Each row is where one point has got to under a steady rotation. How many steps took it there?
The counts run from 0 to 474.
[113 130  97 158 138 176 173 147 156 150 136 175 156 189 136 130 101  92
 101 137 163 112 123 151 160 132 122 158 124 115 151  92 101 149]
85
[131  82 102 163 124 162  80 108 138  92 113 144 116 143  63 104 114 169
 146 126 100 127 100 134 152 109 139 157 142 115 141 165 147 160]
353
[124 151 102 134 129 134 175 103 149 117 138 181 125 120 105 128 183 109
 110 115 108  88 121 109 157 107  76 175 130 124 149 103 170 128]
293
[126 114 114 193 128 159  98 137 126 120 127 153  91 161  78 140 107 164
 161 133 123  79  94 119 156 113 133 159 123 147 153 127 160 155]
351
[126 168 100 134 132 171 130 145 156 113 136 138 176 187 101 137  95 121
 116 139 141 107 102 163 151 125 123 145 134 127 124  90  93 170]
91
[151 150 122 100 116 142 125 173 119 181  93 118 130 163 107 139 118 119
 126 163 165 109 136 148  79 137 130  51 128 122 133 153 111 151]
393
[103 113 143 125 125 122 128 103 126 108 157 111 134 100 158  77 135 145
 127 100 102 155  75 108 196 141 138 142 127 168 104 172 105 143]
265
[118 129 129 138 132  90 123 106 151 138 129 110  86 151 149 108 178 109
 146 115 151 134 132 119 181 161  66  98 127 108 125 183 132 110]
42
[ 94 170 155 112 116 142 143  86 140  97 130 189 115 131 110 120 192 117
  96  92 103  84 147 120 145 124  81 150 141 111 143 148 129 134]
297
[124 126 151 151 104 154 162 182 103 168 124  73 127 131 131 111  88 127
 128 145 137 114 147 141 104 182 169 127 150 174 119 101 117 136]
174
[134 136 145  88 121 122 163 141 109 145 116 156 163 105 163 124 165 109
  64  87 128 171 180 143 141 144 137 139 128 158 119 109 123  94]
234
[133 132 128 150 127  89 146 124 154 157 128 108  80 160 133 114 158 112
 138 140 167 119 110  96 177 149  58  82 115 104 140 173 123 120]
43
[125 101 101 145 153 146 122 130 172 129 111 144 152 188 116 174 158 101
  80 119 122 123 110 133 147 104 155 135 137  67 146 117  96 161]
76
[190 125 120  78 104  93 135  86 110 120 128 129 119  66 105 110 143 137
 120 118 128 163 151  83 116 121 179 121 107 135 143 130 127 140]
212
[147 123 135 135 100 111 197 131 133 107 150 175 131 107 108 130 134 125
  96 126 116  91  96  60 176 103 105 155 108 105 167 124 139 134]
289
[128 139 134  99 142 193  84  88 133 120 141 154 120 133 110 122 137 123
 123 118 122 113 185 146  49 129 193 137 149 134 121 129 133 140]
151
[ 93 140 149 121 135 143 150 156 155 111 115 174 169 144 127 173 158 109
 104  90  97 124 133 170 133 113  81 112 163  84 110 155 135  90]
312
[160 122 142 135 116  84 146 149 158 145 128  98 101 154 120 127 152 117
 131 146 164 121  89  78 177 143  90  76  95  91 147 174 127 115]
44
[120 122 134 148 138 160 101 156 176  68 140 124 132 139 122 129 103 115
 179 162 120 143 114 177 141 124  84 159 162 135  96 169 116 124]
109
[121 172 144 109 134 123 152 131 116 177 164  92 139 143 182 134 140 115
  98  73 147 109 142 108 144 149 132  89 117 173  95 124 105 129]
246
[125 107 119 134 178 155  76 160 131 173 102 130 102 159 150 147 145 123
 155 163 158 161 138 166 104 143 127 131 147 187 137 156 124 121]
407
[112 145  96 143 143 178 160 120 156 109 169 105 132 169 145 123  77  97
 176 144 159 103 129 142 129 143  82 113 153 121 101 150  94 160]
100
[137  78 130 175 117 156 127 136 137 119 137 134 132 144 117 145  62 179
 161 113 110 116  91 107 167 123 153 104 127 101 127 175 134 124]
342
[117 120 130 191 131 160  98 133 122 112 129 172  74 161 109 128 104 168
 161 135 114  88 117 126 153 127 108 162 131 149 153 146 164 130]
350
[151 133  88 116 132 130 145  91 176 173 153 176 139 158 109 118 131 122
  96 132 147 121  90 100 162 109 162 107  89  75 142 136 125 133]
65
[145 152 106  83 141 144 130  99 138  58 149 101  95 109 141  72 156  97
  99 146 132 131 170 135  95 131 132 131 103 145 122 140 121 167]
448
[130 120 110 152 103 140 170 152 111 133  91  64 150 168 125 120 175 138
 124 113 164 132 108 116 179 153  87 135 137 144 147 130 124 165]
23
[103 113 138 147 159 159 116 118 150 114 133 177 117 189 165 144 155  96
  80 102 133 119 151 141 136 123 134 149 133  85 130 140  86 157]
78
[148 115 152 127 139 176 122 126 155 133 144 206  98 105 122 134 110 109
 141 153 142 117 172 121  73 106 150 160 124 120 146 138 153 104]
141
[120 151 128 115 129 103  96 153  94 111 101 104 101 108 137 112  82 143
 165 145  99 152 162 187 121 177 152 135 154 178  95 137 124 114]
182
[176 119  88 100 138 120 141 136 140  68 123  87 123 115 102 107 137 121
  83 180 120 147 147 151 148 114 150 182 104 147 152  92 140 156]
441
[164 110 168  98 111 126 151 141 119 121 122 124 141  99 151 137 179 113
  59  93 129 162 176  94 111 121 162 110 116 137 129 131 109 139]
228
[124 128 133 111 133 134 102  73 168 135 140 198  98 151 138  90 156 124
  93 115 143 133 122 116 151 127 151 112  90  89 139 190 111 132]
62
[159 145 121 108  79 122 147 133 130  94  99 116 173 128 130  88 141 164
 138 105 143 171 111 145 201 139  91 120 113 140 107 166 128 120]
30
[136 154 142 141  87 148 172 151 109 123 104 116 126 157 165  81 147 145
 133 113 176 122 139 109 184 172  72 129 105 165 142 159 118 138]
27
[117 139 151 142 126 161 122 139 165 127 160 119  98 132  93  88 110 110
 183 185 160  90 101 119 126 150 105 131 154 149 139 157 115 148]
116
[109  93 113 160 135 155  96 113 141 145 116 101 154 163  99 156 103 161
 155 111  98 119  83 139 167 148 143  90 165  90 115 170 116 130]
337
[139 126 133 117 138 110  86 123 190 120 125 160 127 135  82 108 194 134
 105 135 131 146  79 129 173  94 138 137 104 109 136 187 133 132]
56
[148  89  94 122 150 142  98 101 121 135 110 126 119 136 142 100  86 151
 134 165 139 199 128 158 145 161 167 120 122 165 153 147 104 119]
416
[113 146 136 126 140 156 107 116 132 154 129 180 100 140  99 144 130 107
 119 158 129 100 180 149  69 132 168 165 150 131 161  94 157 118]
147
[104 122 132 160 158 177 130 130 157 129 142 181 116 203 166 134 150  94
  93 107 154 101 146 116 134 117 124 146 129 110 145 132  86 157]
79
[151 183 107 125 100  92 164 135 129 134  98 111 129 169 114 116 139 143
 142 147 163 117 108 137 208 167  60 111 113 137 128 126 147 114]
33
[109  80 101 169 127 168  84  89 131  89 100 150  93 155  80  86 126 161
 156 122 108 114 131 149 139 130 128 158 146 129 132 160 152 154]
354
[131 173  93 119 113 108 156 122 125 118 108 124 125 158 141  95 145 139
 147 125 161 144 133 152 192 164  55 127 114 157 116 143 155 101]
32
[132 120 141 137 137 107 127  71 125  77 159 128  93 109 157 137 160 132
 129  85  89 107 116  70 167 115 107 141 125 114 128 171 113 152]
281
[118 152 139 134 140  93 186 173 117 183 146  97 137 138 185 160 103 119
 103 114 126 131 113 112 180 155 122 109 122 154 111 116 111 106]
252
